Read these off the table that follows.
1) Read off the largest entry in the last row.
2) Read off the entry at the centre.
3) Read off the last entry, reading row by row.
4) Read off the entry in the top-left corner.
5) Read off the largest entry in the last column.
6) Read off the fifth entry in reading order.
7) Read off the smallest entry in the first column.
8) Read off the entry directly above the largest entry.
[[132 129 140 121 114 137 119 144 131 131 132]
 [124 110 137 119 133 143 119 131 145 125 139]
 [132 132 130 109 120 119 112 147 152 141 133]]
1) 152
2) 143
3) 133
4) 132
5) 139
6) 114
7) 124
8) 145

Read these off the row that follows.
1) Which number is the entry just right of 127?
2) Which number is the entry just right of 107?
array([142, 107, 127, 130, 131, 132, 156, 137, 105])
1) 130
2) 127

grid =
139,129,137,132,104,123,130,147
121,116,130,126,111,121,117,143
147,138,121,137,129,153,128,144
137,125,135,132,115,136,142,143
Indices start at 0.
The top-right entry -> 147
Report the entry just right of 123.
A: 130
The entry in the bottom-right corner -> 143
Report the entry at row 1, column 0.
A: 121
The bottom-left entry -> 137
The entry at row 0, column 0: 139
The entry in row 0 and column 1 -> 129
The entry just right of the largest entry: 128
The entry directly above the largest entry -> 121
Report the entry at row 2, column 0.
A: 147

[[128 126 136 129 128 127 128 128 113 127 127 126 132 127]
 [127 101 139 129 128 126 128 129 104 128 130 126 135 124]
 [125 126 144 129 128 129 130 131 103 126 127 123 148 121]]
Which number is the last entry of the largest entry's row? 121
Which number is the first entry in reading order? 128
The top-right entry -> 127
The fifth entry in reading order is 128
The 2nd entry, reading row by row -> 126
The entry directly below 135 is 148
Which number is the entry just right of the smallest entry? 139
Which number is the 2nd entry on the main diagonal? 101
The smallest entry in the last row is 103
The third smallest entry is 104
The third entry on the diagonal from the top-right corner is 123
Which number is the bottom-left entry? 125
The entry directly below 139: 144
Which number is the fourth entry from the end, reading row by row? 127

[[126 126 136 125 129 112 140 135 128 132 112 124 133 127 129]
 [125 126 129 134 125 118 127 131 126 133 121 123 132 127 120]
 [122 132 122 125 132 125 125 130 132 130 117 124 124 129 126]
 [121 133 133 130 128 125 126 119 127 125 126 127 133 133 129]
 [123 132 133 129 127 125 127 121 126 124 126 123 134 131 128]
 [134 128 124 125 111 104 118 123 132 101 132 103 126 107 135]
 [124 126 133 131 127 120 129 122 127 132 116 123 136 132 128]
 [124 151 140 155 128 122 141 143 130 126 131 127 139 117 138]
 [124 133 123 120 128 125 122 128 129 130 121 121 127 120 121]
 [125 132 125 120 127 124 124 136 133 127 120 125 126 120 123]]
The 3rd entry on the main diagonal: 122
The last entry, reading row by row is 123
The entry in the top-right corner -> 129
The 1st entry in reading order: 126
The 5th-last entry, reading row by row -> 120
The third entry, reading row by row is 136
Give the last entry in the row that holds the largest entry.
138
Give the bottom entry of the column that holds the largest entry.
120
The first entry in the row that holds the largest entry is 124
The maximum is 155
The largest entry in the first column -> 134
The smallest entry -> 101
The entry directly above 143 -> 122
Give the fourth entry in reading order.
125
The 3rd largest entry is 143
The bottom-left entry -> 125
The fifth entry in reading order: 129
The second entry in reading order is 126
Give the entry just left of the smallest entry.
132
The smallest entry in the first column -> 121
The entry directly below 151 is 133
Give the entry directly above 116.
132
The entry just left of the largest entry: 140
Give the second largest entry.
151
Give the largest entry in the first row.
140
Give the last entry of the smallest entry's row.
135
The bottom entry of the column that holds the smallest entry is 127
